Each path is a new rotation, seen through one point. The rows after it are directions, each followed by how far the rotation turns it, in degrees per step (0 if it stays put).
Each turn is a multiple of 5 degrees from 10 to 175, or 0.
Each row of a path follows its step; steps can be skipped.

step 4: -2.20 1.02 1.44 -0.47 -4.57 -0.50 0.87 -2.56 0.82 0.41 -3.43 4.12 -1.23
 -1.23 1.16 -3.40 -0.85 0.50 -3.66 1.66 -1.48 -0.58 -1.17 -6.24 -0.89
 -3.00 -0.66 2.55 0.58 -1.29 1.62 -3.78 -2.14 0.82 -0.80 -0.20 -1.63
 -0.07 1.58 0.08 3.73 -0.04 2.23 -1.61 1.17 1.29 2.44 0.44 -0.33 1.53
 1.04 1.17 -2.08 3.46 -2.79
step 8: -1.59 1.09 3.81 1.03 -0.19 -3.53 -2.99 1.42 -2.65 1.43 -2.14 3.75 -0.28
 -1.94 -2.01 0.64 -3.48 0.61 -3.18 0.73 1.23 3.64 -2.58 0.48 1.54 -1.71
 -2.73 -3.31 -3.63 1.67 -0.88 -0.05 -3.64 -1.07 -1.03 0.10 1.81 1.46
 0.76 -0.99 -3.47 4.19 -0.24 -0.71 0.85 1.58 -2.63 -0.25 -3.76 -0.03
 -0.73 0.45 2.11 1.38 -3.02
step 13: -3.75 -1.20 0.81 4.72 -2.40 2.44 -1.28 -3.03 -0.32 0.95 0.29 -4.06 -5.89
 -2.78 -0.19 0.00 1.35 -0.68 1.94 -2.55 -0.42 0.94 0.30 -1.09 0.78 -3.02
 -0.53 0.57 0.96 -0.12 -0.21 1.41 0.09 -1.74 -1.31 3.32 0.00 3.02 -1.54
 -0.37 -0.70 -0.20 -0.67 1.20 -0.79 4.68 -0.72 3.40 0.56 2.32 1.80 -2.57
 -2.76 2.84 2.54
step 15: -1.84 0.85 -2.31 1.47 0.45 1.04 3.36 4.51 1.72 -2.62 5.59 1.27 0.01 2.15
 1.53 -0.78 2.73 2.32 2.08 2.42 -0.62 3.06 0.19 1.79 -0.20 0.48 0.99
 1.69 -0.77 -0.53 -2.16 -3.34 2.14 2.96 1.16 -2.06 2.65 -0.38 -0.26
 -0.38 -0.12 -3.88 -1.38 2.73 1.39 1.81 2.30 -1.39 0.80 0.66 -1.56 -3.04
 -4.51 -1.73 0.90
step 20: -0.58 -0.30 -1.97 -3.34 1.50 -0.59 2.46 2.55 -0.84 3.77 -2.23 0.39 2.43
 -0.50 2.35 0.48 -1.98 -1.36 -1.24 2.71 -0.82 -1.89 -1.94 0.03 1.43 1.53
 -2.07 0.00 -2.25 -2.85 2.25 -2.66 -6.01 1.93 1.94 0.00 1.79 -6.30 2.21
 2.13 1.02 1.30 -2.56 1.17 -0.50 -0.97 -0.68 2.76 2.50 0.18 1.16 -1.17
 0.14 0.20 -2.93
step 24: 0.84 -0.26 -3.02 1.33 2.92 2.10 1.70 2.86 0.98 2.21 1.66 3.46 0.86 -5.70
 0.02 -3.50 -1.82 -1.40 -2.76 -1.96 1.29 0.24 0.74 5.23 -1.29 0.74 1.07
 -0.91 -0.72 -1.25 -3.13 -1.01 -0.21 0.22 4.24 -1.29 -0.37 0.12 -0.33
 2.92 0.50 1.56 -2.58 -1.22 2.41 0.94 -1.60 0.41 -5.07 1.55 -0.27 2.09
 1.22 0.45 0.89
step 34: -4.99 1.82 4.75 -0.11 0.36 0.25 0.99 -2.04 1.76 0.14 -1.15 -1.65 1.26
 -0.75 1.67 -3.95 1.04 2.47 3.62 -0.15 -4.09 0.50 -0.30 -2.30 3.14 4.28
 0.67 -1.11 -1.82 1.46 0.33 1.79 1.37 1.67 0.40 -1.23 -0.85 -3.76 1.60
 0.58 0.18 -1.76 2.84 -1.24 0.44 -0.06 2.72 0.10 -3.37 1.68 -1.81 -0.65
 2.14 -0.91 3.81
Directions:
0.02 0.36 -0.09 -0.16 0.04 0.00 -0.90 -0.50 0.45 -0.41 -0.28 0.28 -0.62
 0.84 0.30 1.02 -0.83 0.30 0.32 0.90 0.11 -0.14 0.16 -0.03 0.14 -0.22
 0.70 -0.52 -0.27 0.18 0.81 -0.02 0.04 -1.30 0.90 0.22 -0.30 -0.85 -0.78
 0.23 -0.80 1.06 -0.73 -0.04 0.17 -0.93 -0.28 -0.58 -0.52 0.75 0.07
 -0.89 0.32 -0.23 0.24 -> 130
-0.45 0.09 0.66 0.58 0.76 -0.63 -0.05 0.96 1.03 0.16 0.03 -0.54 -0.34
 -0.21 -0.50 -0.84 -0.30 -0.41 0.16 -0.09 -0.11 0.06 0.28 -0.82 0.43
 -0.08 -0.97 -1.02 0.57 -0.10 -0.76 -0.16 -0.03 -0.65 -0.49 -0.79 -0.40
 -1.03 -0.32 -0.63 -0.19 -0.08 -0.42 0.06 -0.41 -0.54 -0.44 -0.80 0.47
 -0.29 -0.70 -0.23 -1.23 -0.32 -0.48 -> 55
-0.04 0.27 0.26 -0.16 0.15 0.54 -0.35 -0.09 -0.02 -0.50 -0.49 0.19 0.57
 0.21 -0.60 0.85 0.81 0.62 0.45 -0.48 0.53 0.08 1.07 -0.68 0.07 -0.42
 -0.07 1.23 0.90 -0.40 -0.12 0.17 0.47 -0.36 -0.58 -1.19 0.34 -0.19
 -1.02 0.02 -0.29 -0.86 -0.76 -0.26 -0.12 -0.17 -0.54 0.85 0.26 -0.35
 -0.79 -0.03 0.94 0.39 0.64 -> 85
0.30 -0.26 0.63 -0.74 -0.20 -0.12 0.45 1.26 1.03 -0.19 -0.39 0.37 0.23
 -0.23 1.14 0.93 0.27 0.41 -0.39 0.56 0.10 -0.53 -0.50 -0.85 0.13 -0.53
 0.50 0.03 -0.35 -0.29 0.93 0.62 0.31 0.76 -0.33 -0.50 -1.17 0.05 0.38
 0.32 0.19 -0.45 -0.23 0.49 -0.29 0.50 0.56 0.67 0.19 0.44 -0.22 -0.59
 -0.95 -0.60 0.15 -> 135
0.40 -0.04 0.01 0.47 0.02 1.29 0.10 -0.02 0.72 0.73 -0.78 -0.04 -0.17
 -0.68 0.08 -0.51 0.26 0.00 -1.00 0.04 -0.64 0.48 -1.30 0.47 -0.17 -0.25
 0.29 0.23 -0.19 0.26 -0.07 -0.39 -0.26 -0.45 -0.56 -0.29 -0.69 -0.06
 -0.88 -0.13 -0.15 0.58 0.06 0.95 0.55 0.23 -0.44 0.08 1.33 0.06 -0.22
 -0.64 1.25 0.55 -0.54 -> 90
-0.99 -0.63 1.01 -0.71 -0.59 0.09 0.16 -0.34 -0.69 0.03 0.38 -0.15 -1.24
 0.65 -0.50 0.28 -0.76 -0.23 -0.84 -0.35 -1.08 0.23 0.10 0.65 -0.09
 -1.18 -0.60 0.31 0.09 -0.01 0.91 0.38 0.41 -0.16 0.03 -0.20 -0.77 0.68
 -0.18 -0.90 -0.08 -0.34 -0.27 -0.62 -0.15 -0.17 0.24 0.19 0.08 0.37
 -0.64 0.60 -0.04 0.31 -0.76 -> 80

step 5: 2.45 -2.92 0.89 0.93 2.83 3.02 -3.05 -0.28 0.86 2.54 3.90 2.07 -1.46
 -0.12 -1.22 -0.38 -3.75 0.32 1.12 -2.45 -1.01 2.40 -1.35 -2.46 0.16
 -1.59 -1.00 3.09 1.33 -0.35 0.45 -3.64 1.22 1.96 -3.02 -3.60 -0.53 1.43
 -1.64 -2.25 -1.16 2.44 -0.54 -3.61 -1.35 -2.18 1.34 -3.22 -1.88 0.84
 -0.67 -2.14 -5.27 1.59 0.68
step 6: 2.23 -1.70 -3.11 -1.15 3.25 -3.52 -1.12 4.66 -0.60 -0.09 0.01 0.19 2.29
 -2.39 2.57 -5.37 2.00 0.72 -1.61 0.78 0.35 2.64 -1.66 1.38 2.00 0.16
 2.68 -0.15 -1.68 0.46 1.38 -3.51 3.04 -1.07 -0.73 2.51 -2.23 -0.33 1.06
 -0.73 1.87 0.19 0.93 -1.65 1.29 -0.59 -3.50 -1.29 3.14 2.24 2.91 -1.33
 -4.62 -1.32 -1.81
step 12: -0.52 1.08 1.26 1.33 0.26 2.23 4.66 2.22 -1.82 -0.90 0.49 -0.09 -1.07
 3.19 -0.52 -1.85 0.92 0.36 2.88 1.23 -0.43 -2.21 0.20 -1.96 0.39 -1.05
 0.99 -4.24 2.13 2.93 1.46 -2.33 -0.13 -2.66 0.84 2.30 0.17 -2.99 -3.04
 0.02 -2.40 3.25 -1.74 -2.28 1.72 -2.92 -5.54 -1.48 1.31 -1.16 -0.39
 -5.91 0.39 -0.82 -0.54
step 13: 1.90 -1.34 0.53 0.10 -0.30 -2.25 0.71 1.40 -1.36 -1.37 2.80 -1.14 1.54
 2.27 -0.96 -3.23 -0.98 -1.95 2.39 -2.48 -2.55 -2.61 2.04 -2.74 1.94
 -1.96 -0.41 3.87 -0.37 -0.70 -0.10 1.90 2.22 -2.36 -1.89 -2.35 -1.00
 -2.17 3.40 -3.43 -4.11 3.68 -4.45 1.13 0.82 1.83 0.60 -4.15 0.04 -2.04
 -1.99 2.23 0.69 -2.02 -2.09
step 15: 1.57 -2.84 -2.95 2.40 0.64 2.91 2.28 -2.16 0.80 1.74 -1.61 -0.45 0.11
 -0.62 1.11 -1.79 -3.27 1.25 -2.48 2.47 -0.87 0.37 -1.60 0.10 1.74 -1.40
 2.91 3.26 3.01 3.67 -1.87 -2.35 -0.62 -0.34 3.06 -1.09 -2.80 -1.07
 -4.77 -0.20 1.61 1.94 0.61 -3.57 3.04 -4.02 0.79 -0.84 1.94 3.09 -0.64
 -2.13 -1.32 -2.67 -1.61
step 16: 3.17 -1.39 -0.88 0.54 2.92 -0.05 -0.48 3.75 -2.18 0.83 -1.00 0.72 1.54
 3.99 4.40 1.77 0.22 -3.86 3.53 3.46 -1.61 -0.69 -0.01 -0.86 3.76 2.57
 3.27 1.08 0.83 0.52 -2.69 -2.30 0.82 2.39 -1.53 1.90 1.26 -1.82 4.76
 0.12 0.78 3.68 -2.83 0.18 -1.88 -1.67 -1.49 -2.03 0.62 2.90 0.24 -0.62
 -0.44 -1.90 0.50
step 17: 0.65 0.32 2.68 2.20 -1.93 2.62 -1.86 2.54 -3.57 -0.50 3.75 3.10 1.18
 0.77 2.35 -0.01 -1.99 -0.41 -1.65 -1.41 -0.49 -1.10 0.65 -1.12 -0.12
 -1.37 -1.97 1.84 -0.01 -1.04 0.59 -1.23 5.86 1.74 -8.40 -0.30 -0.64
 -1.06 -0.11 -0.51 -3.47 -0.05 1.70 0.78 -0.15 -0.32 -0.27 1.95 2.08
 -0.48 -0.49 -2.97 -2.23 2.19 0.44
Directions:
-0.52 -0.62 -0.50 0.00 1.05 0.15 -0.74 -0.04 -1.12 0.22 -0.19 -1.03
 -0.84 -0.65 -0.01 -0.21 -0.43 -0.49 0.90 -0.24 -0.33 -0.01 -0.18 0.29
 -0.18 -0.83 0.63 -0.88 0.03 0.08 -0.73 -0.73 -0.90 -0.45 0.05 1.14
 -0.95 -0.50 0.16 -0.23 -0.42 0.21 0.10 -0.94 0.20 -0.15 -0.67 -0.12
 -0.63 -0.04 0.07 0.68 -0.02 -0.22 -0.22 -> 110
-0.53 -0.37 -0.60 0.12 -0.36 0.40 0.49 0.01 0.90 0.37 1.03 -0.17 -1.08
 -0.30 -0.55 0.45 0.16 0.05 -0.72 -0.20 0.04 0.19 -0.41 -0.76 -0.42 0.97
 -0.16 -0.63 0.06 0.98 0.65 -0.09 -0.37 1.29 0.06 0.01 -1.29 -0.39 -0.65
 0.31 0.24 0.46 -0.91 -0.73 0.25 0.54 0.01 -0.10 -0.20 0.50 -0.28 -0.28
 -0.34 0.09 0.80 -> 110
0.41 -0.38 -0.13 -0.12 -0.29 -1.27 -0.48 -0.43 0.40 -0.03 0.14 -0.12
 0.59 -0.35 -1.42 1.26 0.25 0.45 -0.20 0.15 0.18 0.16 0.65 -0.31 0.46
 -0.83 0.65 0.91 -0.20 0.67 -0.48 -0.66 -0.41 -0.52 -0.45 0.25 -0.26
 -0.09 -0.78 -0.07 -0.58 -0.27 -1.01 0.01 -0.84 -0.05 0.52 -0.78 0.84
 0.42 0.01 0.46 -0.12 -0.40 -0.33 -> 145
-0.69 0.38 -0.48 -0.15 0.07 0.08 -1.23 0.09 -0.41 0.46 0.35 0.17 0.33
 0.05 -0.28 -1.13 -0.09 1.20 -0.49 0.56 -0.22 -0.13 -0.39 -0.42 0.07
 0.35 0.11 0.17 0.73 -0.02 -0.32 0.39 0.29 -1.22 0.03 -0.38 0.23 0.64
 0.84 -0.39 0.64 0.60 -0.99 -0.82 -0.08 0.68 0.49 0.15 -0.10 0.55 -0.07
 0.39 0.60 -1.09 0.90 -> 145
-0.72 -0.22 0.67 0.05 0.21 0.43 0.02 0.37 -0.30 1.24 0.50 -0.38 1.14
 0.96 -0.48 0.27 0.18 -0.05 -0.10 -0.32 -0.18 0.86 -0.12 0.90 0.48 -0.17
 0.14 0.68 -0.25 -0.38 0.19 -0.94 -0.44 0.96 0.36 -0.45 0.53 -0.49 0.84
 -0.08 -0.42 -0.54 -0.89 0.29 0.41 0.06 -0.02 -0.06 -1.02 -0.06 -0.68
 0.78 0.07 0.60 0.72 -> 125
0.08 -0.40 -0.55 0.13 0.69 0.31 0.12 -0.41 0.12 -0.47 -1.20 0.56 0.05
 0.56 0.10 0.94 -0.02 0.94 -0.38 0.24 0.79 -0.38 1.55 0.09 -0.81 0.81
 -0.05 0.45 -0.13 -0.36 -0.06 -0.92 0.10 0.04 0.49 0.19 -0.06 0.29 -0.19
 -0.35 -0.47 0.85 -0.26 -0.12 0.25 -0.15 -0.57 0.62 -1.23 -0.52 -0.63
 -0.36 -0.06 -0.94 0.09 -> 95
0.16 -0.93 -0.46 0.51 0.82 0.39 1.17 -0.69 0.68 0.38 0.16 -0.89 -0.04
 -0.52 -0.45 -0.32 -0.01 0.25 0.06 0.44 0.26 0.67 -0.50 0.32 0.34 0.39
 -1.15 0.44 -0.29 -0.25 -0.71 -0.23 -0.05 -0.13 0.25 -0.46 0.29 1.41
 0.65 0.02 -0.26 -0.46 -0.11 -0.53 -0.24 0.38 -0.38 0.65 0.35 0.44 0.92
 0.12 -0.92 -0.13 -0.98 -> 80
